Rows are one point carried round by a steady rotation, each followed by how many steps it has turned.
The counts run from 0 to 670.
[  4 -11   7   8  -7  19  10  -1  -2   9  -4 -13  -1 -20  -3  16 -25   7
  -5   1   6 -19  26  31   1  -3  -1 -15  15   4 -24   4   4   4  17   1
 -19   6  -5]
402
[  7 -10  -2  -2 -15  17  -6  -9 -11  15  -6   9  -7   8 -11   3  -9   9
 -18  -2  17   1  -3  41 -11   8 -10  -2   1  22   8   6  -6 -15 -13   1
  -2  30   0]
211
[ 11   9 -16   4 -15  24   5  -1  -7   6 -14   3   4 -14 -20  11  -8   4
  -8   8  -4  -2  -8 -10 -31 -23  -9  16  13   7 -10  -1  -3  21   7 -11
   5  -2   5]
121
[ 18   5   3   9  -3  17  -1  13   1 -14   2  -9   3 -27 -13  10 -12   7
   5   6  -7  -6  -9  13 -15  -7   5  12  14  -5  -5   9  -7  10 -13   9
   9  23  28]
479
[  3   4  18  15 -17  23  18   9  20 -10   3 -23   7   4 -10   7 -18  13
 -10 -14  -4 -13  -6  -2 -13 -22  -9   6  -2   2  -4   3 -18   5   9   4
  10   1  14]
334
[ 12  -8  -4   6  12  13  -6  11   3  17   9   3  -5 -21   5  10 -15  16
   2 -15   0   4   4  45  -7   8   4   1   9   0  -1   9  -8  -2 -15  10
  -9  17  -1]
395
[ 14   1  12   1 -17  13   2  -8  -5  -7   7  -2   2 -21 -27  10  -5  11
   0  -3  -7  -7 -10   1  -9 -20   6  18  -7   0 -12   6   9   1 -20  -3
  -9   8  15]
296
[  2   5  18  11 -11  17  -9   0  -5   7   9 -16 -11 -18  -7  -3  -2  18
   8  -5  -3  -5 -11  20 -13 -11  -3  24   5   5  33   6  16   1 -27  11
  11   6  19]
103
[  6  -7 -15   0 -10  13  -8   0   8  -5   8 -26   2  -9 -15  12 -12  25
  14   3   8  10  -6  13  -7 -19   8  11  24  -7 -18   4  -2  11 -23 -12
  -1  11   0]
489
[ 13 -12   5   7 -12   1  -1   3   1  21  14  -7  -9 -21  -6   5   7   5
  -3   3  -2 -10  22  26  -8   3 -14   7  14   0  24  16   4   0  -2 -10
  -6  16  23]
213
[-13  -2  10   6 -10  27   6 -12  -5  13 -12 -13  -5 -13  -8   2 -12  12
  -1  -7  -6  -5  14  31  -2 -18 -18  -9  14   9 -14  -1  -8   8 -13  11
  -5   8  -1]
577
[ 14  -1   3  -9  -3  -9  -8  15   8   1   2 -19   0  -9   2  15   4   1
 -18   8  15 -11   0  16  -5  -8  13  21  10  -9  27  12   0 -10   1 -10
  -2  10  15]
54
[  7  -1   9   6 -10  18  -2  12   7   7   1  -6  14  11   9  17 -26   5
  -4 -23  -3   3   7  -8 -24  -5   1 -20  -4  -9 -23   9 -18  15  -1  17
  -5  22  11]
443
[ 17  -8  13  -3  -9  14   2  25 -13  11  -4  -5   2  -9   7  24 -12   5
 -23  -3   9  -5  14  -3  -7   0   6   3  15  -7   2   9   9  -3   9 -11
 -22  25  18]
476
[ 19  -1   8  -6  -3  22   5   7   1   5   0  -3   4 -26 -12  15 -24   6
 -14  -1   3  -9  -3  10 -22 -17   6  -3  15 -10 -17   2  25  14   7 -11
  -3  11   7]
298
[ -1 -14   8   1 -21  29  -3   0  -7  14  11  -7  -5  -7 -16  10 -15   4
 -11  -3   6   2  -8   5  -7 -21 -13   7   8   5 -23  -6  -3   1 -13  20
  -9  17  -6]
290
[ 15   1  -1  21  -8   6   1  -8  22 -11 -16  -7   4 -11 -26   1  -4   0
  -6  10   6   6  -2  11 -12 -16  14  19  13   0   1  16 -19  -5   2  -4
   1  14  32]
231
[  8  -3   7  10   3   3  -7  -4   7   6   2 -11 -18 -28  -6  -7   4   5
  24  12   3 -10   5  30 -15 -12  -2  11  22  12  19   8  -1   6   4 -13
  14   4  24]
391
[-11  -7  18   4   8  27   6   9   8  -3  16 -12   0  -1  -5  10 -19   8
  -8 -20   8   7   2  12   2  -9   5  -3   2  -5  -9  21 -17   6  -5  33
 -16  31  16]
221
[  4   0  11   6 -19  14  -8   8   3  -4   2 -27   0  -5  -6  17  -2   4
   2   1  13  -7  -2  -7 -18 -30  10  13  10   9   2  19 -19  -5 -21  -1
   1  13  11]
271
[  5  -9   4  14 -25   2  -7   6 -18  10 -10 -11  -5 -14  18  12   3  -8
  -8  16  15   2  18  -8 -26 -10   5   9   8   4  21   4   3  -8  -5 -13
  23   6  28]
278
[  0  -8   6  -4 -22  17 -14 -21  -6  13 -13 -17 -11  -8  -7  -9   0  13
  -4   8  16  -2  13   7 -11 -25   9 -11  15   3  -8   3 -14 -16   6  -1
  -5  13   4]
26
[  9   4   4   0 -10  17   9 -17  23 -14  -2  -6   1   8 -23   3 -19  10
 -14  -6  -9   0  -9  18 -21 -19   4 -10   3  11 -16  -2 -15   2   6  -1
 -25  12   6]
409
[  6 -10  17   5   0  21  11  10   2   0  -8  -6   4 -21  -4   6 -12   5
 -19 -13  -2 -15  -7  24  -2  -5 -19  16  14  -2  27  10  -2 -12   0   0
   1  18   7]
142
[  6 -10   9  -6  -9  25  -1   1   2   8  10 -18 -16 -16 -12   1 -11  13
   4   2  -5 -17  11  17   9 -14   4 -19  10 -10 -15  -2  -2  -4   2  -3
 -14   8   5]
401
[  0  -4   8   1 -11  28  11   3   5  11  -9   2 -12  -6 -13   1 -19   3
   1 -13  -9 -22 -28  22  -8 -19  -8  19  -4  16  10   8  -4 -10 -18  11
  13   6  17]
543
[-10   7  -1  24  -3  23   3  15   2  18  -7 -24   6  -6  18   3 -16  22
 -18 -12  19  19  15   5 -12 -14  -6  -4   2   7   5   3 -15 -14 -15  -3
  19  16  -1]
532
[ -3  -1   9  12 -10   7   8  -5  20  -1  -1  -8  15  11   3   5 -30  17
 -23 -17  20   8  -3   8 -26 -15  -9  11   6 -21  -9   8   0   7   9 -12
   4  13  -8]
339
[  3 -14  -7   9 -12   3 -10  11   1   0  -4 -18   2 -21   9  14 -20  12
 -16   1  16  10   7   3  -9 -20   9   5  26 -13  -4  -4   0 -11 -10 -19
 -12  19   8]
491
[ 11  -2  14  14  11  17  -3  19   8  19  14   1   3 -27 -16   7 -11   1
  11  -6 -12 -10  -3  13 -14  -3  -5   2   5  -3  14  12   8  19  -8  -2
   8   0  15]
549
[ 26   1  -7 -26   1  25   3   2  -9  10   8   0  -5 -11  -2  26 -14  20
 -10 -15  -8 -14   3  12  -7  -1   9  10   7 -10   2  11  13   3   3  -2
 -14  30   6]
475
[  8  -6  15  10   8  14   9  14   3  -6  -3 -25  -9 -33 -10   4 -10  15
   9   6  -6 -24   0  11   3  -8 -18  -1   1   5  -5  -6   3   4 -11  -2
   9   0  15]
327
[ -2  -8   9  -1  -6  24  -7   6 -11   5   9 -16   2  -3  -7   0  -7  17
   2 -16  10 -15   3  16   7 -16   1   6   0  -1  10  13 -28 -23 -18   9
   6  16  15]
469
[  6  -7  10 -16 -22  26   2  -7  -7  25 -13 -18 -26 -23   8  25 -14   9
 -10 -10   2 -20   1  19 -15 -27 -14  -8   2  10  -2  11  11  -4   1   0
 -14  -2 -12]
362
[-17  -9  16  16 -12  14  -3  -2   6  22  -5 -13 -14 -17  16   2 -16   9
   5   7   2   6  14  24 -21  -9  -9 -11  18  14 -12 -15  -9  10 -12  14
  12   2  -9]
353
[  3  -2   2  12  -7   6 -14  13  13  -8   3  -5  15  -5 -14  19 -18  11
 -17 -13  11   3   1   4   0 -15  14  15  20  -5 -10  10 -11  -3 -17  -2
   2  19   6]
667
[  2  -3   0  20 -15  14   7   1   8  17  -3   8  11  -4   4   6 -10   2
  -6  -4  25  16  22  15 -44  -1  -2  -9  10   5 -19   7  -9  19   2  -4
   1  10   0]
195
[ 21 -19  24  20 -11  14  -7 -12   1  11   3  -4 -27 -18   1   8  -2 -14
  10  16   8 -19  10  17 -15  -5 -18  -1  15  22 -10 -14  -7   2   4   1
  10   4  27]
615
[ -5   4  18  23 -11   5  11   5  18   3   5 -15  24   0  11  17 -24  17
 -13 -17   6  14   1  18 -12 -21 -10 -13   6 -17  -9   6  -4  22   3  -5
   0  14 -12]
156
[ -8   2  19  26  -9  25   7   8   6   7  -3  -3   4 -13 -15   2 -17  14
  -4 -13  -2   8  -1  15 -26 -18 -18  -3  -2   3 -20  -4 -18  29  -2  19
   5  -4   3]
552
[ 19  -5  11  15 -12  26  -7   0  -2 -14  -1 -10  -2   0   3  10 -17   1
  -3 -10  10  14  -5  -4 -21 -28   0  -3  12   8 -28  -7 -17  15 -10   4
  -1  18   7]
265
[  9  -2  11  22   0  19   9  18  -3  -8  -5 -29   1 -10 -11   4  -8  13
  -5   8   3  17  17 -13   4 -29  -2   7  26  -7  -7  -2 -17  11   2   4
   5   3  21]
487
[ -7 -12  -9   4 -15  25  -6   1  11   1   4 -35   0   8  -1  -3  -7  23
  -7   3  11  -9  13  21  11 -13   2  18   6  -8   4   4 -22 -21 -24  14
   5  17  14]
246
[  4  -3  -3  23 -12  20 -18 -13  -9   4  -2 -16   9   7  -2   7  -3   9
  -1   2  18  18   9  15 -25  -8   3  -3  28   9 -14  -3 -12  -1 -16   1
  -6  14   2]
641
[ -7  -6  -4   3 -12  16   2   6   3   7 -13 -10  -7  -6  15  14 -19  -3
 -11  -5  16   9  14  28 -14   5  -9   9   8   8  13   7 -15  -8  12   9
   5  27  14]
611
[ -1   7   4  10 -15  -9  -7   7   9  12   6 -14   0 -13   2  -4 -10  19
 -14   0  -8 -11  -1  23 -24 -22   7   9  23 -18  36  16  10   6  -1 -14
   6  23  12]
564
[  5 -11   1   8 -25   0  -4 -17  -8  11 -20  -4 -23  -7  -4   5 -14   4
  -3  12   9 -13  15  16 -17 -12  -4  11  26  11  -3 -12  -2 -22   8   1
 -18   8  20]
209
[ 11 -16  14  12   1  23  -9  13   2   4  15 -13 -21 -13 -20  17  -9  -1
   4   6 -13 -29  20  -5   2 -17  -3  -2  14  -3  -6   4 -18   8   3  -4
 -10   4  23]
223
[  5  -1   2  18 -11   1 -10   0  20  -9 -11 -24   0 -13  -7 -14  -6   7
   4   8 -15 -10 -11  30 -24 -17  -2  15  -1  10  25  19  -4  -6 -10  -2
  11  11  15]
167
[  1 -21  17  -2 -13  17  12  10   2  21   8 -14 -16 -10  -9  12 -17   7
   2  -6  -7 -40   3   2  -8 -22  -1   4  -9   3   4  27   2  -6   7  -3
  -1  10  14]
183
[  2  -7  -9   7 -17  13 -24  -9  14  -2   4 -12 -11   5   3  -3  -7  22
  11   7  10 -17   6  32  -5 -16  13  -8  23   0 -15  13  -3 -11 -24 -12
  -3   8   2]
425
[  6  -6  17  10 -21   6  -9  -4   3   1   5 -20  -3   5   7   9 -15  -4
 -19  -1   2 -11  14  -6 -12  -5  -7  -1  -9  -6  10   8 -19   3  16 -22
   2  16  13]
6
[  9   2 -12   8 -11  -1 -19   5 -13  23  -9   0  -9 -19   6  23   0   3
  -5   2  14   5   6  13 -23  -6  10   8  28   3  -6  14  -4   8  -9 -25
  -2  21   7]
634
[ 14  10   3  27   0   3   3   4   0 -16  -8 -10  11 -23 -21  14 -12   5
  -9   2  10  10  -1  -7 -18 -26  -1  13  18   5 -11  -7   6  16  -2  -3
   9  -7  19]
304
[  4   1  12  -6 -10  12   7  12  11  -1   7 -12   5  -1 -16   9 -11   8
 -18  -6  -6 -18   5  14   6  -7   8   3   8  -6  10  36  -7  -7   3  -5
  -7  27  14]
405
[  3  -2   3  -1 -12  11   4  -3  -2  24 -10   2 -12  -5   2  10  -8  13
 -27  11  19  -3  20  20  -5  -7 -10   6  20  12 -17 -14 -11 -13  10   9
 -22  26  14]
650
[ 16 -16  16   4   8  16 -25  14   9  12  17 -12 -20 -11  19  22  -7   4
   0 -17  -5  -9  17  18 -10  -6  -6 -12   6  -8  -5  13 -10  -4  -4   1
  -2  20   4]
619
[ -3  -2   0   6 -12   5  -2  10  29   8 -16 -15  -6  -4  26   9 -11   6
 -13   0  20   1   7  17 -21 -18  -6   6  13  -7  15  12   1 -10   4 -38
   3   8  -9]
164
[  3  -7  -3  -2  -7   9 -12  23   3 -12  13 -28   3  -9  -1  18  -9  21
 -15   5  -3 -11  10   4   6 -12  12   0  20 -12   6  18  -5  -6  -8 -18
   5  18   8]
668
[ 10   6  -2  31 -15   6  -7  -6  -4   2 -14  -8  -8  -1   3  -5 -11  -7
   7   4  11  17   0   5 -31 -19   1   2   9  19 -22   8 -24   8   5  -2
   9   3  17]
17
[ -6   3   4  19 -12  11  -1  -6   0  11 -13  -4  -6   4   9  11 -13  20
  -3 -12  11  16   2  31 -11 -15 -18  -4   6  12  -9  -7 -12   2 -16   3
   6   5  -7]
354
[ -4  11   4  11 -28  15  -2 -18  12 -10 -15 -13   3  12 -11  13  -7   9
 -23   4   0  -4  -9   7 -20 -22  -4   0   9  -5  -7   7 -15  10  -4  -2
   6   2   2]
161
[ 14  -5   0   8  -7   4  -6   6   1  27  -8   0 -11 -19  11   0 -15  19
 -10   4   0   1  23  38 -24   2 -12  -3  23  -2  -4 -11   1  -3  -2 -15
  -5   5   4]
570
[ 32   2  13  29 -21  20  -5   0   1  -1  11 -24 -10 -19   3  21 -19  -8
   4   3   2   5  13 -12 -23 -15   1   8   9   2 -27 -10 -17  17  -2  -3
   6  -2   4]
264
[ 10   9  -3  17 -18   3 -12 -19   3   8 -10 -11  -8 -10   2   3 -10   8
  21   5   5   4 -21  15 -27 -23  -6   5   6  -3   1  -6  -9   6 -23   2
  20   7  -1]
528
[  2   4   9  21  -4  12  -5   7   9   4  13 -16   2  -2  -7  -1 -12  -2
  16  -4  -9 -10  -9   6 -23 -17   7  -5   2  -5   4  20 -17  13 -16  -6
  -2   2   7]
375
[  5   5   1  18 -15   3 -11  -4  -4  17  -6   2 -17 -26 -12  12  -6   7
   1   5  -4 -15  12   8 -16 -29  14 -16  23  -9  -2   4  -5  30   0 -16
   2  -5  -7]
377
[  1  -5  23  10   8  14   2  19   3  13  12 -28 -13 -16   0  18 -14  15
   2 -15   5  -5   0   8   4  -7   4   2  -1  -9  10  -4  -6  -4 -25   9
   1   9  19]
509
[ -8  -2   9  18   1   7   3  16  16  -1   5 -23   2   7  -1  10 -13  12
 -11 -25  -1  -3   5  15  -3 -19   8  -3   3 -18  13  21 -12  12  -9 -13
   4  11   3]
157
[ 10  11  -4   8  -2  11  -7  -3  24   2  -7 -11  19  -8   5  16 -24   1
 -18 -13  10  12  -7   9 -35  -4  -3  10  -8  -4   6  12   3  11  -9 -11
  16  23   2]
523
[ 11  -3  11  10   3  15   0  11   1 -14   8 -24  -8 -21 -26  13  -4   3
   4  -9 -12  -2 -10   6 -10 -22  16   3   7   7  -5   2 -14  10 -14  17
   5  21  24]
662
[ 19  -9 -13  10  -4   6  -8  -3  -1  13  -1 -13  -7 -10  21  14  -7  16
 -14  15  10  16  11  11  -5   0   6   9  13  -6  -3 -19   4   2  -7 -19
  -7  14   8]
60
[  7   6  19   9 -11  21  -1  -3  -4  13  -5  -8 -16 -18 -19  13 -18 -16
  12  -8   3 -15   1  20 -24  -9 -12   7   3  14  -4  -2   2  17  15   5
 -12  -9  25]
368
[  9  -5   4  15  -8  18  10  -6  29  -7 -14  -2   6  -2 -13  11 -21  -3
   0   3  -6   3 -12  25 -20 -14 -17   6   3  21  -9   0  -9  20  -9  -2
   5   1   6]
592
[ -7  -5   9   6 -15  14  11  10 -10   3  -8 -13 -10 -21   3 -10 -16  25
 -20   3   6 -10  13  14   8 -22 -14  17  20   3  34 -22  -7  -8  10  -9
  15   4  19]
318
[ 10  -5   1  13 -13  18  -2   2   6 -11 -26  -2   0  -2 -10   7 -12  -7
  -4   9  12  11  -2  10 -19 -10  -1  16  24  10   1 -19  -3   7 -13   1
  18  16  27]
57
[ -9  -6   7  17 -10   6  -1  -2   5  16 -12  -4  -5 -13 -18  -4  -4  10
  -8   3   8  -1   3  31 -23  -2  -9   9  17   2  29  20 -11  -8 -10   8
   5  20  19]
389
[ 11   3 -14  16 -15   5 -16   3   0  10   4 -22  -5 -16  -3   0 -19  23
   8  -4  11   0 -11  10 -16 -22  14   1  11   7  -6   5   3   8 -44 -14
   3   2  -7]
529
[  0   4  -2  10  -6   9   0   4  11  21  -9 -11  -6   7  27   5  -3   6
 -13  -9   6  10  15  16 -32  -6  -9  -1  13   0  15   0  -2   6  -9 -17
  13   3  -4]
348
[ 16 -13   8   1 -20  15  -4  -1   8   3   4 -21 -23  -7  14  10 -15  -7
   4   7   1 -27   8  11  -6 -13 -12   9   9  15  11   5  12 -21  -4  -7
   4  17  19]
431
[  5   1  -8  16 -21   6  -1 -14  -3   4 -26   5 -13 -11   8  12  -5   9
   3   4  17  10  11  13 -45 -15   6   2  18   6  -6  -7  -6  10  -6  -1
   1  25  12]
457
[-16  -6  18   7 -10  16   4  10  17   3   3 -12   0   3 -25  -6 -19  13
 -11  -5 -14 -23  -6  28  -4  -5 -16   2   2  11   1   0 -14  -5   5   2
  -7   8   5]
582
[ 17 -14  -2  10 -20  31   0 -15   8   7 -14 -10 -13  -3   4   9 -20  -2
   0  -2   4   0   1  25 -20 -12 -18  11  -6  25 -15 -14  -9  -5  -3   4
   0   8  15]
433
[ -1  16   1  11 -20   3   3  -6  15   6 -23 -13  -4  -5  -4  12 -22  -3
  -7   2   1  16 -11   2 -38 -19 -19  20   2   6   4  -5  -1   0   6  -8
   8   7   1]
344
[ 21   2  12  11  -8  22 -12   6  -4  14   4 -13   7  -6  -8  18 -17  16
  -1   3  -5   3  -4  26 -16 -12   3   3   7   1 -18   6  -9   5 -11   1
 -17  21   1]
43
[  0  -9  12  -6 -12  21  16  12   6   5  -3 -19 -13 -19   9  19 -21 -11
 -17   0  15  -6   9  -4  -5 -11 -17  15  -2  -7  11  13 -10 -16  18  12
   8  18  29]
254
[ -7  -2  17  23 -10  -5  -4  25   4  13   1 -19  -5  -1   2  -6   0  16
  -8  14  -5 -12  15   3   5 -18  10   8  15 -14  23  27 -10   3  -5 -22
  13   4  -3]
381
[  1  -4  14  17  -2  13  -7   8  -8   2  16 -21  -1 -25  -5  -3  -3  25
  -2 -16   0  -5 -11  16  -4  -3  -9   4  14   4  18   2 -12  -4 -27  18
   1  12  15]
286
[  2  10  11   4  -6  13   6  -1   9   4   0   3  -4 -14 -10  26 -17   8
   3  -4  -1  -1 -11  39 -26 -11   5  -4   3  -1 -13  10   3  10  -5   0
  -6  14  -2]
370
[ 16   1  -1  24 -14   3  -8  -5  -5   6  -8 -13  -6 -21  -6  -3  -7  10
   3  16   8   2  18   3 -17 -17  -4  -4  22  15 -14 -11 -21   7  -9  -7
   3  14  15]
640
[ 25  -7   8  22  -4  11   3  18  17   5   4  -9  -2  -2  14  14 -19  -4
 -20   1   2   3  10  19 -25  -6  -3   7   8  -7   6  11 -16   6  24 -16
   5  21  17]
412
[ -7  -4  27  18 -10   7  11  16   6   2 -12 -19   6  -3  -3  -7 -21   5
 -22 -11  -2 -18  16  13  10  -8 -17   0  -1   5  13  21 -19   0  25  -3
   6   8   9]
581
[ 10   8  16 -10 -17  24  11  -2  -8   5   7  -6   5 -22  10  24 -29  -3
 -23  -6  27  11   5  -1 -24 -10   6  11   9  -1  -4  -5  -2  14   5  -3
 -13  14  13]
299
[  8  -3   0  15   3   1  -7  13   3   4  11  -4   2  -8 -12   1  -9  14
  14   0 -12 -10  -7  28 -26   0  -2   1  16   3  33  13  -8 -13 -15  -7
  10  14  17]
390
